In the data rows, the value 128 means zero.
Here are some points, each followed by its number:
[108 107 120 121 109  93 143 114 113 158 127 147 146] 0
[152 146 136 116 129 135  97 122 105  91 167 128  73] 1
[ 98 127 138  84  71 118 133  59  61 144 157 172 120] 2
[128 137 128 119 121  51  78 165  74 168 142 164 121] 3
[117 145 145 133 112 120 141  97 180  93 134 133  93] 4
[182 146 118 139 150 149 152 114 153 190 120  86 154] 5
[ 86 138 134 145 142  87 162 152 134  91 124 131 107] 6
[142 122  99 109 115 105 115 166 125  75 137 133 118] 7
[145 214 154 113 112  47  67 168 174 247 177 173 127] 8
[143 151 134 166 139 160 136 103 106 181 162 103 109] 9
[123 121 140 129 137 113 107 146  99 136 136 139 116] 10
[ 91  47 101  53  88  94 147 126  90  39  96 107 145] 11
[123  95 142 153 126 148 141  94 149 118 142 145  99] 12
[117 165 119 199 150 113 150 177 207 133 101 122 167] 13
[100 102 108  95 136  97 123 161  69  81 108 142 115] 14
[146 137 132 144 150 189 103 103 119 126 165 109 116] 15
[150  80 126  91 132 138 123 127 207 101  88 181 170] 16
Which five points above are nearest to each new point by angle? Their numbers follow each, smallest number first.
[122 133 142 144 120 134 148 103 175  89 123 121  96] 4 6 12 13 16
[135 101 117  76 108 135  42 193 165  30 118 115 150] 1 7 11 14 16
[131 141 152 173 125 143 142  90 216  82 129 126  78] 4 6 12 13 16
[129 131 135 139 125 134 152 101 200  75 139 123  94] 4 6 12 13 16
[ 98 158 135 153 146 162 192 100  87  95 114 117 140] 2 6 9 12 15
[101 103 149 136 115  51 154 141 146 185  95 188 188] 0 3 8 13 16
[149 115 132 106 133 127 129 131 179 116 104 151 143] 4 7 11 13 16
[231 173 102 128 131 141 139 116 194 166 135   5 120] 5 8 9 13 15
[236 151 100  72 154 187  59 163 168 190 143  88 175] 5 8 9 15 16
[ 48 141 186 131 172 135 163 123 101 120  71 134 174] 0 6 11 13 14
[116 160 145 155 153  85 160 149 153  91 127 123  82] 1 4 6 7 13
[128  90 114  62  97 120  31 194 141  22 119 117 128] 1 7 11 14 16
[191 129 126 129 113 171 183  61 179 199 123  91 158] 5 9 12 15 16
[169 109 127 130 114 150 154  86 154 185 119 126 158] 0 5 9 12 16
[127 128 161 142 141 188  86 131 119 141 117 120 145] 5 9 10 12 15
[131 139 161 151 173 220 104 104 133 149 134 119 124] 1 5 9 12 15
[102 127 131 125 111 128 139 119 118 130 120 161 102] 0 2 4 6 12
[144 121 101 147 144 109 110 170 143 119 153  99 107] 1 6 7 10 13
